One vector is turned by the same rotation once a tick. Each row is the vector after some number of ticks, and that number follows the row.
The counts run from 0 to 378.
[ 22  18  33   2 -29 -15  38   2  13  -7  -3  19   0  20  13  23   3   8
   2 -32  15 -12  23   5  23  10  34 -30 -20  -7 -11  -4  12 -18  33  -5
  -6  29  -1 -31 -44 -13  14  14] => 191
[  5  29  15 -38 -20 -15   7  -1  41  18   0  -6  15  -5 -12  -7  29  26
  25  15  -8 -34   0 -20 -25   3   8  -8   8  -9 -31  21  -8 -29 -48   1
  12  27  12  23   2 -17   5  -5] => 252
[ 10  28  -5  17   0  19   6 -19 -15 -26  -9  -9 -23   1   9 -49   6 -23
 -40  -7 -18   6 -11   5 -19 -42  24  18  -8  -4 -13  -9  30 -11 -21  31
 -20  14   1 -12  27  29  16   5] => 105
[  1 -17 -15 -26  33  29  -8 -12   9   7   6 -34  -6  23  -3  10 -12  -1
 -12  -8   2  11 -26  22 -25  -7 -41  13   1  36  -9 -32   6  29 -19   8
 -18 -22 -22 -11  44   5 -27   3] => 81
[  0  -4 -13  19 -37  36   1 -16   3  11   0 -10 -25   1  -3 -14  -3   7
  -8 -18 -19  27   5  46   1  41  16 -17   6  -2   0 -40  -2 -20   3  -8
  -4 -28  34   1  12   7  17  37] => 286
[-28  34  48 -21  23 -11  22   3  -2   2  10  29  -4  14  18 -26   9  -6
 -39  34   0   2   6 -37  -2 -27   1  24  17   9   3 -24   2   9  -5   6
  22  25  23   0  14 -21  23  17] => 321
[ 29   4  -9 -13  15  33 -23  -9  -7   6  16 -41  -9 -19  -4 -45  -5   9
 -12 -17  -9  22  -2  32 -38   1   0 -17  -5  22 -21 -13  33   0 -34  -3
  -7   3  -2 -45  24  11   3 -15] => 93
[ 23  35   4   0  37 -25  53   6   1  -8 -11  22  30 -15  -6 -14  -6  -3
  17  -5  28  28 -11   5  -7 -23  -3  37  23  26 -10  -3  10  -7  18 -22
 -33  -1 -23  32  -1  17  -7  -2] => 170
[  4  -7 -14  10 -32  -1  14  -6   9   7  -6   9  10 -18 -23   0  -3  -2
  27  14 -20 -22  10 -44  -9  -8 -29  22  -9  -4 -23  51 -11   6 -35 -12
  11   0   7  22  15  -1 -14 -58] => 241
[-27  11  13 -13  36 -11 -45  -5 -11  -3  -1  16  -3   6  29  -8  23   9
 -13  32   0 -22 -19 -21   6  -5  30  -5  23 -17  32 -27 -26 -18  13  21
   9   7  17   5 -31   6   7  32] => 132
[-16 -29 -36  -4 -31  24  -6 -16  14  28  -2 -32  -1  36  -6  26 -14   1
  31 -40 -10 -11 -24  30  31  20   7 -11  -7 -17 -18 -13  -7   2 -25  -7
   2 -23  14  14 -11 -28 -21   2] => 273
[ -5 -51  -4  10  -7  -2 -43   8  -7  -3  23 -18 -21 -13   3  48  -3   5
  10 -24  -6  -3  23   2   4  13 -17 -21 -27  -4  17  22   0  34  30   3
   3   8 -26 -32   4  19   4   0] => 212
[ 16  19  25  -9  20 -32  40   7  12  13   8   5  28  -6   9   8  -3   9
  33 -44  12  14   8   1  13 -16  21 -10 -21   1 -30  17  15   9   5 -28
 -14  28 -22 -16 -41 -29   0 -13] => 183
[-28  32  45 -21  19 -20   7  11   0  -5  11  16 -12  11  13 -27  15  -9
 -45  39   2   4   0 -19  -9 -26   9  14  18  16   1 -14  16   9   1  11
  17  25  19  -6  18 -17  33  22] => 320
[ -3 -42   0  21 -13  -7  -7   5  -2 -18   1  -4 -19  24   9  64 -10 -13
 -11 -33   1 -10  11   1  30  -7  -8  -5 -28  -8  21   0   1  30  43  18
 -12   5 -31 -21   3  16   7  14] => 205
[-14 -25   0  30  -2  -1 -21 -18  -3  17  15 -13  11 -38 -22  16  -9   7
  10 -47  -9  40  14   0   9 -12  -6  46  -8  -4   6 -19 -20  15   5 -17
   4   1 -15  43  35  15  14  12] => 19
[ 12 -45   0  15 -33  13 -33  -3  -7  -1  15   0 -19 -21  -5  30  -6  13
   3  -2  -9  -6  47  -6  -3  35 -20 -28 -24  -2  19  17  -8   6  29  -5
  13   2  -4 -37  -2  25  10 -11] => 217
[-22  16  15  -3  18   2 -30 -16 -19  14   4  21  -2   7  31 -24  11  12
  -6  18 -14 -27 -10 -28  19   3  37 -15   6 -30  15 -13 -21 -20  -4   8
  19  19  30 -12 -53 -19   1   5] => 127
[ 33  15  -9  -2   6  -5  14   8  -9   6   0  27  23 -23  -6 -34 -12  21
  25  26  28  18  14   9  -4  34  -4   0  32  27   7 -13  -5 -33  21 -42
   4 -23  19   7 -28  11 -12 -14] => 159
[ 35  18   2   2  -3  44  10 -36  -8  17   7  -8  -3 -14   0 -57 -13  11
 -18 -13 -18  15  18   3 -24   9  -2  -9 -13  13 -24 -33  10 -21 -33  -7
  -5   6  18 -35   4   8  -4 -18] => 96
[ 12 -27  13   4  -6   1 -50   6   4  -3  26  -9 -19 -42  -1  24  13  19
   2   6 -10  -1  42  -4 -27  29 -20 -25  -9   0  18  16  -3  10  26   6
  13  14 -20 -25  13  37  20  10] => 219
[ -5 -26  19  20  -5   3  20 -19   5  -7  -9  13  -4  25  10  61 -12  -2
  -8 -39   1 -16  19 -17  32  -3  -5   6 -30 -17  19 -22 -23  16  39  10
 -13   9 -29 -11 -15  13  -1  15] => 203
[-23   5  28 -55  13   4   4  18  35  30  17  -7  -7  27   9  19  15  20
   6  25  -2 -14  -4  -6 -23  31 -22 -32  14   7  -9 -10  -3  16 -12  -3
  18   2   8 -12  -5 -44  -5  18] => 63
[ 33   3 -35   7  20  42  23  -2 -14 -23 -21  11  -2  31  10 -11 -16 -12
 -10  13   9 -20  -1  11 -11  22 -27   1  11  17  14 -25  13 -24  19   9
 -23 -28 -12 -13  -7  36 -33   2] => 355
[-52   3  10 -10   0 -15  32  38  15  -7   6   1 -17  18  -5  18  18 -28
  -2  18 -23  -7  -9 -15  -6 -19 -19  21   7  -8  -1  35  24  34  -6   8
  13   2  -1  32  30 -27   9  17] => 49
[ 12  -6  17   3  -4   0 -20  -3  17 -10   9   6  -8 -43 -11   6  21  19
  -8  22  -9   0  40 -25 -42  12 -29   9   5   4  21   9 -19  -5  14   9
  -2   9 -17   9  38  56  18  13] => 226
[ 43  32  -2  -2  13 -21 -12  -7  -3 -22  -5   1 -14 -36   8 -31  16  10
   4  -1   1  19 -17  20 -32 -16  36 -35  -5   4 -18  15  10 -13  -8   7
 -38   6  -8 -40 -20  27  11 -13] => 376
[-26 -13 -13  31  -6   5  -1   4 -24  -5  12  -8 -30 -23  -6 -23 -10 -26
 -20 -10 -29  59 -12  18  -7 -18  -1  20  -4   8  -4  -2  17  44  -7  -8
 -14 -29  16   6  39  -5  18  -1] => 300
[ -3 -52   1  21 -19   9 -15  -8  -9   5  11   2 -11   6   3  53 -19  -1
   8 -28  -8  -9  31 -15  29  16 -21 -13 -34 -13  16   5 -17  27  33  -6
   4   2 -18 -29 -11  10  -6 -16] => 210
[-25  11  19 -14  35  -6 -45  -8 -17  12  13   8  -3  -3  32 -22  23  11
  -6  14 -17 -19 -15 -25   6  -9  42 -21   8 -30  10 -11 -16  -9  -9  12
  15  25  20 -17 -48 -14   6  14] => 126
[ -6  -9  28  -1  22 -13   7  -4  15 -11  -1   2  -4  15  14  58   7   2
  -7 -39   7  -9  11  -7  16 -19   3   7 -23 -12  19 -19 -12  19  38  22
 -21  22 -47  -4  -2  18  10  42] => 201
[-27 -25 -24  -5  53 -17 -46  10 -26  -4  10   5  10  -3  15   6  -2  -4
  15  30  16   0 -35  -7   9  -9 -11  19  33  10  34  -8 -20  15  19  -6
   2 -29  -7  26  -7  13 -24   2] => 144
[ 22 -22   6  22 -48  15 -16  -8   3  -8  -2  14 -23 -30 -10  14   2  16
  -8  21 -10  -9  52 -19 -20  38 -23 -13  -6   1  19  10 -15 -12  23   2
  13   0   9 -19  17  44  19  -5] => 223
[-12 -29 -28   2  40  -4 -26  -8 -31  13  -1  21  19  -3   9   3 -19   2
  24  22  14   0 -19 -18  21  10 -15  18  23  11  25 -15 -31   5  21 -28
   5 -35  10  19 -28   0 -34 -16] => 146
[-24 -27 -22  -8  57  -7 -36   2 -23   7   6  15  20  -8  13   8  -7   0
  22  19  15   2 -27 -14  15  -1 -14  20  27   7  31 -16 -33   9  17 -17
   5 -33   0  28 -20   5 -30  -4] => 145
